[[108 134 129 135 150 130 139]
 [117 113 151 144 145 132 150]]
:
[[117 113 151 144 145 132 150]]

[[131 129 129 129 128 130 129 132 128 131 129 128 128 130 131]
 [129 132 128 129 128 128 128 131 128 129 128 128 130 128 130]
 [130 130 129 129 128 128 129 128 129 130 129 129 128 128 128]
 [131 136 129 133 128 129 129 137 128 150 128 134 133 128 138]]
:
[[129 132 128 129 128 128 128 131 128 129 128 128 130 128 130]
 [131 136 129 133 128 129 129 137 128 150 128 134 133 128 138]]

[[121 126 113 122 132 133]
 [116 136 118 129 133 133]
 [150 123 122 131 129 130]
 [116 123 118 124 134 136]
 [131 129 122 128 131 132]]
:
[[116 136 118 129 133 133]
 [116 123 118 124 134 136]]

[[147 135 133]
 [119 133 142]
 [115 120 127]
 [117 124 128]
 [143 129 130]
 [153 145 126]
 [130 116 129]
 [119 134 141]
 [119 136 129]
 [148 136 133]
 [137 122 125]]
:
[[119 133 142]
 [117 124 128]
 [153 145 126]
 [119 134 141]
 [148 136 133]]

[[132 117 111 120 136]
 [146 124 121 112 116]
 [130 126 125 136 135]
 [118 135 143 138 127]
 [118 125 152 150 115]]
:
[[146 124 121 112 116]
 [118 135 143 138 127]]

[[131 117 130 125 127 129]
 [119 150 132 123 140 123]
 [128 142 127 128 124 135]
 [138 121 129 136 125 140]
 [139 119 133 132 127 134]
 [139 119 131 133 124 137]]
:
[[119 150 132 123 140 123]
 [138 121 129 136 125 140]
 [139 119 131 133 124 137]]

[[102 123 122 147 117 127 118 123 123 135 137 123 119 125 118 122]
 [109 116 129 122 132 127 140 139 138 118 137 125 148 141 128 128]]
:
[[109 116 129 122 132 127 140 139 138 118 137 125 148 141 128 128]]
---
[[119 114 111 107]
 [131 118 113 117]
 [142 120 123 122]
 [133 124 126 113]
 [138 101 106 126]
 [152 125 133 120]
 [138 103 112 130]
 [138 115 117 124]
 [120 114  99 104]
 [150 130 134 127]
 [135 100 108 126]
 [134 111 113 117]]
:
[[107 111 114 119]
 [117 113 118 131]
 [122 123 120 142]
 [113 126 124 133]
 [126 106 101 138]
 [120 133 125 152]
 [130 112 103 138]
 [124 117 115 138]
 [104  99 114 120]
 [127 134 130 150]
 [126 108 100 135]
 [117 113 111 134]]

[[125 142 127 138 147 149 126 132]
 [127 127 126 121 126 130 128 121]
 [132 128 132 136 121 114 131 138]
 [150 133 139 135 122 128 148 132]
 [129 136 131 143 126 116 128 144]]
:
[[132 126 149 147 138 127 142 125]
 [121 128 130 126 121 126 127 127]
 [138 131 114 121 136 132 128 132]
 [132 148 128 122 135 139 133 150]
 [144 128 116 126 143 131 136 129]]

[[138 140 113 147 129 136 130 142 150 151 129 135 131 146 134]
 [113 130 135 112 145 117 134 115 120 134 144 113 151 129 141]
 [109 115 132 112 116 122 119 109 138 150 119 107 115 132 100]
 [129 131 111 125 145 143 136 135 125 133 146 131 148 125 140]]
:
[[134 146 131 135 129 151 150 142 130 136 129 147 113 140 138]
 [141 129 151 113 144 134 120 115 134 117 145 112 135 130 113]
 [100 132 115 107 119 150 138 109 119 122 116 112 132 115 109]
 [140 125 148 131 146 133 125 135 136 143 145 125 111 131 129]]

[[125 131 130 119 123 124]
 [110 150 127 113 118 120]
 [123 136 126 129 128 128]
 [137 119 125 146 138 136]]
:
[[124 123 119 130 131 125]
 [120 118 113 127 150 110]
 [128 128 129 126 136 123]
 [136 138 146 125 119 137]]

[[129 129 131 132 129 133 128 128 130]
 [154 128 129 130 128 142 128 128 130]
 [154 130 131 129 128 132 128 131 128]
 [132 129 129 132 129 137 129 129 131]
 [145 129 129 131 132 130 128 129 128]]
:
[[130 128 128 133 129 132 131 129 129]
 [130 128 128 142 128 130 129 128 154]
 [128 131 128 132 128 129 131 130 154]
 [131 129 129 137 129 132 129 129 132]
 [128 129 128 130 132 131 129 129 145]]

[[126 139 101 144 130]
 [134 102 148 125 131]
 [116 143 115 117 149]
 [101 146 128 128 137]
 [122 142 101 139 135]
 [124 131 133 102 149]
 [121 148 116 144 112]]
:
[[130 144 101 139 126]
 [131 125 148 102 134]
 [149 117 115 143 116]
 [137 128 128 146 101]
 [135 139 101 142 122]
 [149 102 133 131 124]
 [112 144 116 148 121]]

[[120 114 120 135 140 125 143 127 120 137 120]
 [123 127 115 142 129 143 136 150 117 118 131]]
:
[[120 137 120 127 143 125 140 135 120 114 120]
 [131 118 117 150 136 143 129 142 115 127 123]]

[[134 117 117 113 143 123 110 116 153 141]
 [142 157 124 125 147 117 117 139 140 139]]
:
[[141 153 116 110 123 143 113 117 117 134]
 [139 140 139 117 117 147 125 124 157 142]]
---
[[124 121 123 122 123 134 115 126 137 103]
 [126 129 122 154 125 128 112 133 139 134]
 [135 112 125 130 116 109 146 115 114 137]
 [133 130 119 139 127 122 136 124 118 151]]
:
[[133 130 119 139 127 122 136 124 118 151]
 [126 129 122 154 125 128 112 133 139 134]
 [124 121 123 122 123 134 115 126 137 103]
 [135 112 125 130 116 109 146 115 114 137]]

[[121 133 153 127 133 133 128 128 123 111 120 114 127 125]
 [122 134 152 126 134 129 130 131 127 112 113 116 121 126]
 [130 131 126 124 130 113 135 139 139 132 107 134 110 128]]
:
[[122 134 152 126 134 129 130 131 127 112 113 116 121 126]
 [121 133 153 127 133 133 128 128 123 111 120 114 127 125]
 [130 131 126 124 130 113 135 139 139 132 107 134 110 128]]

[[120 123 102 135 115]
 [128 105 129 124 120]
 [124 133 121 127 138]
 [134 124 145 126 118]
 [150 129 119 125 139]
 [124 147 116 135 132]]
:
[[124 147 116 135 132]
 [124 133 121 127 138]
 [150 129 119 125 139]
 [134 124 145 126 118]
 [120 123 102 135 115]
 [128 105 129 124 120]]

[[146 116 131 102 135 109 151]
 [149 110 134 110 135 108 145]
 [111 150 110 151 118 148 120]
 [149 127 143 108 137 110 110]
 [118 145 107 143 110 143 143]
 [109 118 116 138 114 152 151]]
:
[[111 150 110 151 118 148 120]
 [118 145 107 143 110 143 143]
 [149 127 143 108 137 110 110]
 [109 118 116 138 114 152 151]
 [146 116 131 102 135 109 151]
 [149 110 134 110 135 108 145]]

[[125 148 119 120 131 138 138 141 117]
 [130 142 133 130 107 120 143 140 118]
 [138 137 120 134 142 130 136 112 136]
 [130 128 144 127 146 120 127 143 133]
 [128 121 136 143 149 156 127 136 119]
 [135 149 110 119 120 125 128 111 135]
 [130 134 126 114 156 125 118 119 135]
 [135 132 117 140 116 151 147 126 115]]
:
[[135 149 110 119 120 125 128 111 135]
 [125 148 119 120 131 138 138 141 117]
 [130 142 133 130 107 120 143 140 118]
 [138 137 120 134 142 130 136 112 136]
 [130 134 126 114 156 125 118 119 135]
 [135 132 117 140 116 151 147 126 115]
 [130 128 144 127 146 120 127 143 133]
 [128 121 136 143 149 156 127 136 119]]

[[148 110]
 [102 152]
 [150 108]
 [105 149]]
:
[[102 152]
 [105 149]
 [148 110]
 [150 108]]
---
[[134 116 134 125 103]
 [141 107 120 124 116]]
:
[134 107]

[[110 154]
 [127 140]]
:
[110 140]

[[116 136]
 [ 99 117]
 [147 129]
 [136 120]]
:
[116 117]

[[141 155 136 145]
 [141 155 136 145]
 [141 154 137 145]]
:
[141 155 137]

[[146 150]
 [149 150]
 [147 142]
 [144 137]]
:
[146 150]

[[123 149 145]
 [126 132 106]]
:
[123 132]
